In the rows, zero is written as 128.
The rows of A fall into several groups, and each row is roughly a mix of its group's hidden directions; some rows fit no group.
A:
[[173 121  85 100 126 146  98  67  84  96 153 132 137 110]
 [101 147 206 114 116 166 144 158 125 103 171 151 149 118]
 [135  60  55 157 100 143 102 117 153 120 116 127 133 144]
 [114 115 138 119  96 102 134  85 117  50 133 168 132  88]
 [112 130  57 131 122 158 138 149 146 194 149 158 143 103]
 [112 163 137  99 162 133  97 188 136  91  89 143 105 171]
 [141  83  89 113 164 161 133 113 147 188 119 150 178 130]
 [133 111  55 127 147 169  97  93 160  86 121 158 136 125]
 [157 119 126 110  89 109 111 138  64 193 144  90 116 131]
 [142 108 201 136 119 119 153 131  86 106 193 148 140 126]
 [102 134 154 136  83 123 179 116 157 125 149 194 165 148]
 [148 122  85 134 162 149  93 133 125 185  95  70 124 157]
 [131 172 101 142 105 147  90 136 165 167 142 102 174 179]
 [109 110 117 130 117  81 158  97 158 200 175 149 124 126]
 [205 110 125 141 123 138  93  97 148 132  90 117 182 120]
 [146 162 157 150 116 108 165 144 159 115 166 128 163 197]
 [ 80  92 106 150  90 145 139 150 176 182 113 118 105 155]
 [107 131 136 153  83 133  86 181 174 149 123  84 134 165]
 [134 193 171  94 136 102 164 151 116 139 150 145 112 179]
 [ 96  86 175 160 137 186 130 154 154 109 124 163 132  94]
 [150 101  77 119 138 186 141  79  82 156 108 133 143 117]
 [118 156 124  70 171 125  59  93 131 115 134 120 113  95]
 [ 70 122 151 142 107 102 110 134 159 109  85 111 126 195]
 [119 139 186 122  98 174 166 162 117 153 169 166 135 152]
 [171 141  85 138 162 158  83 145 111 173 148 125 173 102]
 [140 137 113  60 164  81 112 112 142 179  98 112 103 130]
 [129 115 174 155  76 106 152 193 127 157 128 110 127 168]
 [156  90 107  99 170  93 131  73  92  86 110 130 103 122]
 [150 162  99 110 188  77 130 122 127 110  83  82 116 131]
 [112 162 125  82 193 125 121  99 117 112 153 160 123  73]
 [130 144 128 169 100 118 112 134 169 175 187 149 180 124]
 [128 161 196 122 114  82 130 157 138 135 104  78 155 157]
 [ 87 102 110 145 131 135 125 157  93 147 120  89  55 164]
 [179  73 101 148 122 121 108  74 136 136  90 118 136  85]
 [130 184 138 125 137 152  41 156 147 115 107 142 134 143]
 [133 121  82 189 102 129 150 127 137 149 153  68 154  94]
 [ 61 167  92 101 121 132 130 197 149 122 132 125 141 113]
 [ 92 131  98  69  96 111 124  62 128 130 147 108 119  92]
 [104 197 127 122  99 155 129 181 139 162 161 136 152  97]
 [160 111  98 133 172  73  97  63 145 105 111 114 129 126]
 [ 97 132 190 142 153  75 175 118  97 141 136 144 104  98]
 [122 124 109 138 156  66 187 125 154 156 114  74 103 132]
 [120 138 170 156 134 123  64 145 127 101 127 151  73 175]
 [164  52  94 112 122 164 114 160 132 148  90 139 142 106]
 [165  96  69 115 116 106  66 129 129 176 120 111 109 134]
 [115  92 197 139 101 144 161 144 160 178 145 153 149 120]
 [141 134 134 127 147 130 120 188  76 125  95  87  86 174]
 [160 161 168  94 174 140 166 143  77 118 138 143 124 172]
 [132 133 143 120 101 152 143  82 144  84 159 183 154  75]
 [122 174 162  82 123 102  73 155  94 144 160 144 161 118]
 [142 172  87 132 134 125 100  91 157 154 117  97 197 144]
 [102  77 130 106  98 127 132 135 114  71  88 115 105  71]
 [144  99 133 177 157 192 168 129 103 150 136 129 169 101]
 [140  82 106 143  80 196 121 151  94 132 133 174 133 131]
 [ 91 143 108 147 129 193 142 193  97 155 111 124 106 113]
 [149 163 100 180 142 148 141 128 127 173 178 115 180 108]
 [135  96 135 132  84 136 125 174 141 198  94  87 149 138]
 [134 100 118 118  45 190 112 144 140 116 152 150 135 126]
 [132 130  75  79 149 133  80  75 115 111 100 166 113 121]
 [109 169  76 114 152 108 152 105 127  80  71 107 130 101]
 [147 118 129 118  64 171 123 122 119 176 167 120 155  80]
 [120 106 196 119 130  84 160 117  98 114 149 128  74 157]
 [164 101 147 117 175 121  94 125  87  69 110 107 100 160]
 [123 106 199 142  95 116 162 126  92 109 178 162 128 114]
 [130 114 111 114  72 196 132 166  94 134 155 149 102 154]
 [ 80 184 165 150 129 177 123 137 120 128 139 169  83 131]
 [157 147 180 120 128 109 148  90 100  67 173 130 159 132]
 [101 172 111 117  57 157 107 161 119 126 127  81 140 157]
 [132 158 102 126 186  73 151  84 140  82 101 116 121 137]
 [175 103 117 145 171 179  91 137  91 117 141 143 180 116]
 [126 163 146  89 117  80 124 117 161 102 106 102 199 115]
 [142 174 160 102 167 130 105 124 112  53  92 119 132 147]
 [153 138  65 100 171 100 124 125 127 119  84  94 105  86]
 [128 139 127 135  76 175 100 142 121 148  93  67 162 160]
 [ 99 120 107 109 111 151 147  67 113  70 110 182 113 129]
 [ 67 145 133 110  73 101 148 113 175 145 135 107  94 100]
 [118 125 151  86 126  95 130 148 110 101 182 168 134  64]
 [128  83 131 141 124 159 173  85  91  64 114 150 119 146]
 [159 147 128 131  97 164 122 173 121 131 105 116 111 212]
 [ 97 137 106 103 113 178 131 174 205 118 122 130 122 153]
 [127 112 128 122  64 131 124 142 129 185 120  96 139  60]
 [188 160  87 131 162 178 111 155  85 122 115 146 132 144]
 [143 120 108 110  87  82 150  78 100 151 150 102 131  70]
 [147  84 113 146 118 153  81 101 133 107 164 164 190 110]
 [137 159 150 144 154 107  55 161 130 127 146  79  89 139]
 [100 111 103 145  79 169 130 153 128 191  97  88 142 111]
 [110  95 134 142 141  95 143 137  84 147 107  88  51 143]
 [159  90 113 107 154 197 128 121  87 117  79 130 157 119]
 [120 115 106  55 145 167 119  89  95 116 100 158  99 107]
 [119  86 188 151  91 154 103 137 124  96 167 142 170 149]
 [127 156 120 129 155 156 165 150 203  78 109 124 129 159]
 [106 119 100 117 116  99 183 119 166  99  84 112  87  84]
 [112  93 159 138  76 212 137 151 129 134 137 151 132 118]
 [173 166  98 135 129 122 125 174 128 185  89  87 126 151]
 [115 123  77  97 126 111  96  68 155 168 138 104 116  85]
 [125 135 195 142 103  81 103 142  89 131 164 147 170 144]
 [162 177 113 137 173 124 126 190 120 176 103 118 151 145]
 [ 95 123 179 158 139 145 104 167 125 174 164 165 148 166]
 [117 126 171  91 150 140 153 126  85  77 157 154  78 152]
 [116 140 203 136 104 135 150 158  81 109 124 105  84 153]
 [137 104 174 175 130  89 118 162 152 147 151 132  66 154]
 [111 142 179 129  88 131 145 152 145 136 197 165 111 166]
 [109 120 203 127  80 136 140 163 129  94 173 138 120 150]
 [169  69 131 165 170 125  60 113 124 135 125 127 125 149]
 [142 125 124 117 132  99 147 135  97  58  80 117  89 176]
 [165 160 170 130 181 105 151  95  81 119 172 128 144 131]
 [126 148 104 128 159  92 162 113 126 138 102  45  94 112]
 [127 124  88 103 164 127 105  79 137  56 120 150 134  92]
 [137 144 139 127 103 187 125 171 147 163  89  81 116 171]
 [130 119  79 154 192 155  91  87 155 120 113 144 158 106]
 [128 129 123 119  58 134 169  89 159 124 108  85 134  81]
 [163 135 150 141 119 157 116 156  68  86  79  96  96 125]
 [138  63 112 132 106 171 173  98 110 122 120 173 164 121]
 [160 119 156  96 189 150 122 126  73  75 121 108 119 137]
 [112 172 133  94 141 138 123 172 139  84  87  68 151 121]
 [117 219 142 108 133  94 162 152 124  95 139 113 131 147]
 [111 126 194 150  87 121 121 199 155 136 154 114 129 136]
 [ 90 172 152 124  96 158 111 103 111  64 119  86 141 148]
 [145 142 123 112 180 180  90 184 128 128 106 118 114 174]
 [165 112 154 152 106 106 137 141  73 189 163 106 132 160]
 [ 92 105 141 149  60 149 109 145 147 116 173  92 120  87]
 [156 162  80 101 172 110 114  73 129  80 142 137 149 118]
 [114 169 125 156 158  74 140  88 154  88 136  73 135 118]
 [153 127 111 171 105 135 126  82 120 128 209 143 160 145]
 [175 182 147 139  94  96 162  92 111 168 158 143 139 114]
 [160 131 109 125 130 151 123  97 105 128  74 100 122  47]
 [160 122 174  76 167 127 121 135  85  80 154  93 125 141]
 [155 108 102 168 160 102  54 139 143 143  86 136 119 151]
 [145 144 114 137 195 102  80 112 116 157 161 118 177 151]
 [114  77 143  96  81 160 152  66 108 106 124 133 145 101]
 [144 142 145 152  97  90 147 144 131 200 144 105 166  84]
 [132 180 140 124 144  95 157  95 113  57 145 143 134 170]
 [103 133 166 117  98 163 125 111 140 152 212 133 142  96]
 [165  81 138 134  88 140 172 128 116  97 182 144 132  83]
 [135 115 199 128 120 162  89 162 119 143 185 151 120 146]
 [ 98 151 111 113 115  97 147  69 131  50 129 112 111 125]
 [136 104 104 155  96 144  58 131 187 109 150 125 125 163]
 [124 126  74 107  91 169 179 111 101 101 128 151 166  98]
 [145 122 115 144 164  84  94  94 112  98 131  99  74 177]
 [112  51 107 153  90 149 154  83 130  96 116 125 131 103]
 [149 157  91 130 201 139 136 112 154  78 101 132 118 163]
 [125  78 116 170  74 121 113 150  98 177  89 128 102 138]
 [145  90 104 128  81 210 102 165 142 121 122 140 125 130]
 [144 133 133 173 140  75 150 106 133 140 178 118 110  62]
 [154  97  99 162  79 151 194 154  95 117 130 126 154 144]
 [157 127 127 153 194  77  96 110 151 102  95 129 162 148]
 [154 108 104 159 140 124 158 143 138 196 132  71 159  99]
 [ 63 169 131 139 134  77 134 123 126 116 157 100  78 152]
 [164 142  57 145 160 139  94 151 150 179 122 129 150 149]
 [165 138  90 127 147 160  84 150 115 160 110  98 127 195]
 [104 158 189 104 102 133 149 152 166 136 155 145 185 145]
 [108 153 142 126 161 166 112 192 152 114 105 162 108 180]
 [137  79  65 137 118 156 102 113 141 139  82 113 146  79]
 [108 150 140  87 144 159 135 152 103  58  79 162 131 119]
 [ 60  92 156 107  83 109 170 116 121 124 147 126  93 104]
 [113  95 138 139  76 170 102 124 164 107 153 153 179  90]
 [110 183 131 135 113 165 154 101 117 166 188 153 143 163]
 [ 66  89 116 106  65 111 142  86 145 128 154 117 114 113]]
Here is one row of each group, with its name. Which group are the others in?
[172  84 133 156 147 145  71 105 176  86 124 147 137 135]
L
[117 175  89 108 167 127 111 158 155 138  68 111 103 167]
N
[ 94 135  99 104  83 138 193  82 115  83 129 129 120 109]
Z

[ 86 153 178 126 114 140 152 177 121 172 108  85 150 154]
L
[139  57 123 173  98 161 169 126 123 180 131 132 128 129]
Z
[122 131 183 146 167  77 134 151  98 160 174 149 151 103]
N
[128 109 103 127 134 139 187 153 118 177  81  77 114  99]
Z
[144 142 191 116 103  86 134 102 176 127 144 132 187 132]
L
[114 104  63  98 107 150 147  93 129 165 119 134 170  85]
L
[152  86 118 179 136 163 160 105 153  74 103 143 130  93]
N
[112 167 111 125 151  86 113 100 143  71 182 156  99 144]
L
[123 171  79 138  94 109 104 165 158 170 108  86 157 116]
L
[ 95 113 132 128 130  93 137  76 122  82 140 178 128  70]
N
[144 142 133  94 105 202 129 131  85  92 150 150 138 170]
L
